In the data rows, the value 128 means zero.
Every row has a hidden score from 0 to 20. What is each row's score? 10 is about the middle. The score is a weighted sum of the row's numbers plus the product of two more (or one squared), each taken from its middle value.
[ 75 107 137 158 146 117 145 125 163  90 137 135 104 160 163 151 161 139 111  90 172 151 101 130]: 13
[132 115 157 134 128 129 115 123 135 113 135 138 130 146 132 126 149 140 141 143 131 141 118 134]: 13
[120  89 154 165 146 135 130 146 149  93 127 122 104 147 154 135 157 139 104 120 152 140 103 142]: 10
[116 115 153 158 136 130 135 131 157  82 179 117 124 181 149 151 149 148 151  85 138 129 114 128]: 17
[185 199  95 107 113 169 139  49  83 151 177  77 145 159  80 116  62 140 137 164  86  39 183 114]: 12
[133 124 138 113 126 116 141 149 137 124 113 108 119 145 137 121 131 137 114 133 130 133 105 136]: 9
[108 142 163 145 140 129 136 122 154 130 161 129 109 142 158 147 151 140 106 134 137 131 125 136]: 9
[101 110 130 156 137 149 126 148 150 105 136 137 104 130 165 136 147 135 111 128 125 150 111 142]: 8
[110 126 139 137 129 138 132 126 130 114 130 146 129 164 136 127 136 142 125 106 130 143 109 135]: 15
[ 97 103 131 137 139 119 119 147 140 117  91 148 122 109 151 136 160 124 118 118 137 147  99 130]: 9
[ 92 100 163 145 135 117 120 172 151 117 125 141 107 139 158 132 159 125 106 130 178 163 114 149]: 11
[109  97 126 108 112 119 129 170 153 123  99 144 158 104 161 113 154 116 142 144 150 157  95 126]: 13
[ 80 108 156 153 149 128 115 136 149 121 157 158 121 128 148 144 150 141 108 110 139 157 104 138]: 10
[100 117 135 144 144 105 134 156 143 136 122 166  97 116 140 144 163 156 114 150 168 167 119 120]: 19
[114  97 159 136 120 130 123 161 152 103 102 134 112 116 178 136 125 106  94 112 139 169  93 134]: 9
[116 129 121 144 128 128 133 155 152  93 116 120 117 151 151 131 133 134 131 112 136 131 104 133]: 13
[ 90 106 150 139 142 116 129 168 156 126 136 172 106 100 138 143 149 124 141 130 127 166 106 128]: 10
[175 163  69  71  90 140 103 135  62 192  82 116 161  76  77  98  96  74 155 187  69  98 149 138]: 7
[157 166  96  87 107 136 110 115  91 191 126 144 133  80  81 120  75  83 141 160  65 111 147 110]: 8
[175 159  56  83 111 153 108 126  65 178 109 126 142 104  81 110  99  60 156 175  84 107 149 117]: 9
[157 170 114 132 128 149 115  90 115 147 161 119 125 131 116 141 104 128 137 115 115 103 165 123]: 11
[168 128  92  76 108 148 116 119 104 176  97 120 159 107 100 110  75  86 137 163  82  92 142 131]: 3
[114 121 158 120 131 109 108 153 120 142  93 147 147 109 124 128 132 116 110 133 133 147 112 143]: 11
[166 169  61  54  98 138 119 129  73 177  57 107 186  79  86  96  91  72 154 217  61  96 152 128]: 8
[ 90  88 162 140 142 134 119 173 157 109 112 150 120 121 153 146 139 132 117 104 145 164  88 127]: 11
[115 111 128 137 123 126 134 125 134 111 131 121 129 143 135 117 129 140 121 138 139 142 121 133]: 10
[ 90 102 135 125 117 120 114 191 140 137  99 189 136 105 161 118 150  91  99 112 148 183  93 132]: 10
[129 142 149 140 123 146 132 123 120 109 120  93 127 154 130 130 156 156 134 131 109 131 126 124]: 12
[109 116 176 170 136 128 136 107 179  72 135 102 107 186 171 141 151 173 135  94 148 128 122 147]: 11
[109 118 139 146 134 118 119 141 142 100 140 128 125 125 157 150 135 151 130 120 165 156 113 135]: 10
[ 93  95 152 155 139 112 136 155 165 100 113 138 121 144 157 132 171 150 108 124 166 170 102 137]: 13
[186 188  82 108 126 147 138  96  81 183 150 118 152 120  66 115 107 121 150 134  74  90 187 107]: 18
[ 99 120 141 160 148 113 134 138 141 117 124 154  87 132 138 144 142 156 101  80 150 154 140 137]: 13
[155 147  42  43  76 134  98 153  54 208  98 153 152  62  63 104  79  31 153 184  54 113 143 124]: 15
[190 165  56  62 102 135 129 134  72 184 104  99 182 100  81 102  72  75 153 205  86 107 139 112]: 9
[115  99 120 110 114 117 118 179 136 131 111 148 133  95 127 116 153 104 118 143 128 145  87 134]: 7
[ 95 100 175 170 143 119 135 132 176  86 121 101 116 170 153 136 151 168 133  82 156 142 106 127]: 13
[183 141 118 117 109 149 127  88  91 137 138  92 153 141  94 129  92 126 136 140 111  79 164 107]: 7
[109 113 155 135 138 134 124 135 145  98 114 140 124 128 161 121 164 139 100 117 166 150 122 139]: 10
[183 153 131 113 130 141 136  81 100 139 155  80 174 156 109  87  75 125 148 154 106  67 153 122]: 10
[ 94 113 196 187 159 119 132 124 163 100 183 151  83 144 159 158 170 185  85  97 181 153 119 142]: 11
[ 98 102 134 120 136 131 127 160 141 135 127 158 121 102 145 138 148 128 100 151 119 176 104 130]: 7
[ 96 122 159 143 142  92 131 142 140 120 155 137 121 140 173 142 148 137 111 116 149 148 118 129]: 9
[ 74  91 108 118 127 107 118 192 146 135 101 184  95  78 160 148 170  90 126 113 139 189  91 129]: 6
[102  95 172 159 143 106 114 139 162  70 109 110 115 159 167 122 156 159 114  88 172 139 125 140]: 9
[198 184 121 109 107 151 105  62  68 163 118  84 156 152  78  96  73 120 155 155  74  56 170 122]: 10
[158 141  94  70 105 132 108 161  70 186 108 150 143  79  92  99 126  75 165 188  99 130 128 118]: 11
[177 158  85  66  96 146 109 120  79 188 119 116 169  85  67 110  62  80 149 203  52  82 133 120]: 7
[116 114 135 144 132 119 137 121 141 105 143 137 106 122 130 150 145 160 113 130 134 127 137 119]: 7
[145 135  75  64  92 127  99 162  82 197 103 167 165  42  91 102  84  42 133 191  93 134 116 125]: 7
[102 106 165 173 155 122 145 101 159 115 169 132  93 128 148 161 148 171 130  98 138 142 114 135]: 8
[ 92 101 152 154 155 110 127 138 151 129 133 151 100 138 150 141 189 163  84 101 143 159 104 126]: 7
[129 139 146 147 137 148 143 113 153 102 158  93 142 159 140 118 118 155 145  96 140 121 136 121]: 11
[116 122 159 185 159 134 138 123 158 110 177 145  97 139 149 150 128 154 127 107 171 146 122 127]: 16
[150 144 102  98 109 136 130 126  99 176 127 162 143  83  88 129  95  59 132 172  81 123 153 109]: 8
[114 117 119 128 121 112 138 146 138 126  97 146 120 130 122 133 161 123 125 122 127 160 120 126]: 12
[125 115 141 155 140 121 153 148 157 103 133 140 113 135 158 112 141 143 128 110 146 133 101 123]: 13
[116 110 160 151 130 136 133 129 161 107 143 110 136 165 157 142 158 155 115 117 157 141 121 142]: 9
[178 174 104 116 141 133 130 107 103 133 154 114 127 141  93 124  90 133 134 147 129  94 162 127]: 11
[100 100 177 183 159 138 155 118 170  84 146 106  96 168 167 163 158 173 101  68 167 145 130 134]: 9
[ 78 103 130 155 144  96 114 151 151 117 169 150  95 114 155 134 165 153 106  97 163 162 113 141]: 8
[116  90 102 111 121 114 116 187 131 107  84 155 136 119 160 130 127 103 136 152 133 167  88 142]: 9
[148 161 109 138 150 149 123  81 109 141 159 121 127 124  91 133 121 137 110 113 123 102 153 112]: 10
[ 92 112 147 164 141 114 140 128 171  92 129 140 114 130 155 164 161 170 120  99 183 146 107 132]: 12
[177 185  92 137 144 136 122  55  78 157 188  87 132 128  64 120  94 128 147 130  90  81 172 115]: 13
[186 177  90  82 115 147 116  97  77 183 145 134 134 114  76 118 103  91 139 147  70  79 171 124]: 13
[161 145 130 120 128 153 138  80 105 133 142 104 151 158  93 116  92 130 174 111 124  93 157 127]: 12
[164 161  79  62  93 135 127 118  87 172 121 104 178  85  81  94  61  74 174 194  64  92 155 127]: 8
[103  99 148 145 139 121 115 166 164 117 113 152 105 137 145 166 159 121 111 120 144 153  99 147]: 11
[153 142  83  76  99 135 109 134  74 193 108 148 147  69  91 106  94  89 154 169  86 120 137 117]: 5
[122 123 142 152 126 121 120 147 145 107 116 103 114 124 141 124 149 136 113 126 141 135 124 130]: 8
[149 150  81  71  98 148  98 131  80 191  99 155 164  59  93 105 105  69 156 154  75 113 157 124]: 6
[ 82 104 156 170 156 107 138 148 172 108 128 178  56  99 163 173 175 156 130  93 164 181 124 137]: 8
[175 182 105 111 117 176 135  48  90 139 152  49 154 180  85 116  30 150 176 142  87  27 187 119]: 16
[173 169 120 120 122 137 131  73  95 138 150 109 135 132 100 117 100 135 146 134 130  92 151 117]: 13
[120 123 148 171 145 134 143 121 153  93 158 119 134 141 135 153 142 170 131  85 160 132 142 139]: 12
[ 73  81 168 154 162 112 134 145 164 122 133 163  88 115 150 152 166 151 104 102 141 176 113 125]: 8
[163 145  95  99 111 133 114 122  91 172 118 114 128 115  81 108  93 112 153 169  80 110 132 118]: 9
[160 147  73  84  98 138 122 122  85 173 119 122 142  83  93 110 107  91 152 154  63 112 153 105]: 6
[154 159 116 121 133 135 120  72 103 138 134 110 157 161 106 117 111 131 136 135 107  87 157 128]: 12
[169 158 123 114 129 116 123  86 100 142 146 100 136 160  96 135 124 157 118 108 114  88 153 126]: 14
[120 115 108 115 125 116 132 145 124 141 112 156 131 106 149 134 139 122 119 128 143 130 114 135]: 5
[100 118 143 147 151 123 123 127 163 123 145 147 112 120 152 144 174 158 150  82 159 155 119 136]: 7
[119 116 129 151 137 126 134 122 132 123 136 140 125 123 133 130 139 160 117 128 160 131 124 142]: 9
[ 99  88 146 148 134 110 124 177 162 125 150 186  98  98 161 131 170 126 101  91 152 174 107 138]: 3
[121 111 140 175 156 139 144 100 163  83 166  84 110 174 159 164 157 162 118  92 171 110 138 124]: 7
[176 173 113 106 122 146 128  79 107 133 137  91 154 163 105 101  87 140 157 132  98  84 154 137]: 13
[103 111 134 153 138 127 138 164 150 131 140 159 117 137 153 152 176 124 106 122 161 159 119 125]: 9
[ 94 105 142 123 126 126 126 169 144 116 117 132 118 116 141 136 150 108 109 123 131 171  95 141]: 12
[111 153 178 160 145 122 144 112 150 122 157 125 122 161 139 137 130 167 105  93 128 123 130 126]: 14
[136 119  34  45  88 121 110 182  79 209  76 189 149  17  84 118  92  67 119 204  74 144 112 117]: 1
[108 115 159 159 141 106 147 116 159 102 152 134  99 159 140 167 155 172 117  92 141 131 121 127]: 11
[105 107 111 134 130 114 137 160 145  99 103 139 111 130 149 117 142 104  99 107 138 164 102 134]: 12
[117 130 140 155 144 131 125 132 132 115 151 143  97 108 125 147 149 144 131  91 142 139 139 115]: 8
[195 184  74  63  97 133 117  94  69 166  88  87 172 145  82 115  91  99 173 161  90  81 158 120]: 13
[134 146 179 169 153 113 142  90 137  83 174  80 119 207 139 152 143 175 116  79 166 101 143 119]: 15
[155 136  87  89 107 146 108 131  88 192 129 160 135  65  81 127  96 107 154 168  93 113 143 115]: 4
[119 116 143 107 109 121 125 156 136 122 117 134 126 121 149 115 115 128 134 139 140 129 114 143]: 8
[177 151  94  82 100 155 107 129  86 173 110 102 169  70  99 111  67  94 156 178  95  83 134 130]: 5
[213 202 111 127 131 150 133  39  80 150 178  62 152 202  90 117  70 159 166 119  86  44 182 112]: 15
[ 80  93 159 163 141 120 144 138 157 102 148 163 107 144 169 142 157 150 108  85 151 174 116 141]: 10
[106 102 139 153 150 115 126 143 154 107 125 133 109 134 137 149 144 156 122 103 144 153  94 129]: 10
[ 99  93  94 102 116 112 107 177 147 129  74 158 120  98 155 114 132  75 121 149 120 170  96 137]: 7
[ 96  82 142 129 135 107 123 181 154 115  91 163 118 112 160 136 113 121 120 112 110 157  95 127]: 7
[127 127 148 170 138 149 149 111 143 112 159  90 112 161 123 128 125 134 139 109 126 117 129 121]: 12
[141 145 159 184 148 137 145  69 153  85 162  82 124 203 145 157  94 191 120  95 164  98 143 130]: 13
[ 96 106 144 165 147 108 144 147 154 124 139 172  97 100 138 123 170 144 100 105 144 166 113 124]: 8
[156 146  87  75  95 134 116 143  85 159  84 124 156  98  92 109 119  86 170 169 102 105 135 118]: 9
[117 119 133 129 140 132 143 135 144 125 121 147 115 147 149 136 130 135 130 123 140 138 114 133]: 10
[150 125 127 148 135 125 134 117 145 107 135 124 121 137 125 144 128 148 122 125 142 131 143 129]: 8
[186 167 109 127 113 162 116  63  94 129 142  52 154 172 105 140  71 146 132 142 124  58 161 137]: 10
[116 143 140 143 124 138 126 116 160 101 145 107 111 167 150 145 124 160 121 126 161 123 120 127]: 13
[ 89 107 147 147 145 115 132 150 153 116 124 165 116 132 148 128 185 154 128 111 149 154 109 141]: 9
[126 133 144 149 132 123 131 126 162  96 145 132 116 146 136 118 154 139 103 100 136 121 124 124]: 10
[133 116 152 157 129 137 131 106 143 108 147 108 127 149 147 138 137 159 120 119 153 115 131 129]: 9
[ 99 105 168 156 141 124 120 111 145  83 161 139 112 149 165 139 163 166  98  83 158 132 123 133]: 7
[117 105 115  98 107 114 114 175 144 132  84 150 142  79 119 129 122  92 122 157 101 144 100 130]: 7
[177 166  59  70 104 142 105 134  87 180 104 124 172  76  78  95  69  73 152 176  44 100 154 118]: 13
[ 83 107 121 137 139 119 123 172 144 116 134 180 123  98 139 141 160 114 112 114 158 172  96 130]: 11
[151 167 107 104 114 128 127 129  90 161 145 148 127  94  95 125 121  97 138 144  99 104 148 113]: 9
[ 94 116 147 161 146 135 130 139 160  91 128 160  97 116 148 145 162 150 110 126 164 161 107 128]: 16
[206 187  65  94 113 169 112  72  75 168 156  82 157 164  53 126  79  97 159 155  84  63 161 110]: 18
[ 91  91 165 145 131 107 131 163 165  93 135 129 107 158 164 132 163 139 119 105 155 155 111 136]: 10
[112 107 128 114 123 140 131 148 133 110  93 140 151 131 132 113 178 120 117 134 137 148 121 127]: 10
[163 153  63  56  88 139 114 136  84 179  99 132 173  69  92 113  86  68 177 178  57 103 134 126]: 7
[124 122 135 140 116 144 122 125 123 115 130 121 143 141 132 136 122 146  99 145 138 139 131 130]: 10
[ 93  85  99 116 121 117 128 174 138 126  91 153 105  92 148 136 127 124 127 162 135 165 117 131]: 6
[107 111 151 143 129 112 130 139 124 124 114 140 128 141 146 126 141 149  77  80 137 152 110 125]: 10
[ 86  84 132 129 135 115 127 153 161 112 138 141 123 144 165 127 138 127 144 108 162 160  96 144]: 9
[ 98 108 166 167 146 113 134 140 161  87 119 131  93 182 152 136 160 174 134  89 191 152 131 126]: 15
[166 148  83  73 115 130 115 120  78 189 113 126 147  71  81 116  86  75 117 167  58 106 149 128]: 6
[164 157  74  99 119 117 118  87  87 172 150 119 152 122  79 116 100 112 134 142  96  92 154 111]: 10
[152 138  59  70  89 133 112 166  70 189  65 151 150  87  77 121  98  55 164 211  52 125 127 117]: 11
[117 115 159 149 132 117 133 125 176  70 104  80 145 180 175 118 137 148 128 113 154 113 113 122]: 13
[156 168  95  87 119 138 117  94  96 162 119 119 143 101  80 117  59  97 164 164  75  82 181 120]: 11
[108 106 157 150 135 119 142 130 129 110 127 147 115 159 161 149 154 129  94 116 157 131 120 128]: 11
[119  98 125 105 136 144 126 158 143 132  87 143 125  97 144 121 144  89 132 127 130 157 115 117]: 10
[107  87 150 150 138 119 124 161 175 103 132 149 103 129 171 140 169 138 134 102 161 151 110 134]: 6
[105 113 163 143 133 106 128 126 169  90 158 132 114 159 162 134 169 164 120 118 156 136 109 126]: 10
[151 148 105 110 121 134 120  92 110 133 122  91 156 123  99 126  98 120 126 150 116 102 163 130]: 10
[ 96  94 171 165 150 123 144 143 167  98 140 139 103 128 148 146 134 154 149 119 160 149 110 135]: 17
[ 97 108 144 130 128 121 126 154 142 127  97 143 120 101 153 141 134 118 124 111 150 155 102 134]: 10
[ 90 113 148 157 142 119 129 136 162 102 134 138 110 160 150 141 157 146 119 100 147 141 116 142]: 14
[105 104 169 152 156 122 135 107 166  84 123 121 101 163 160 151 134 158 124  92 166 145 126 146]: 11
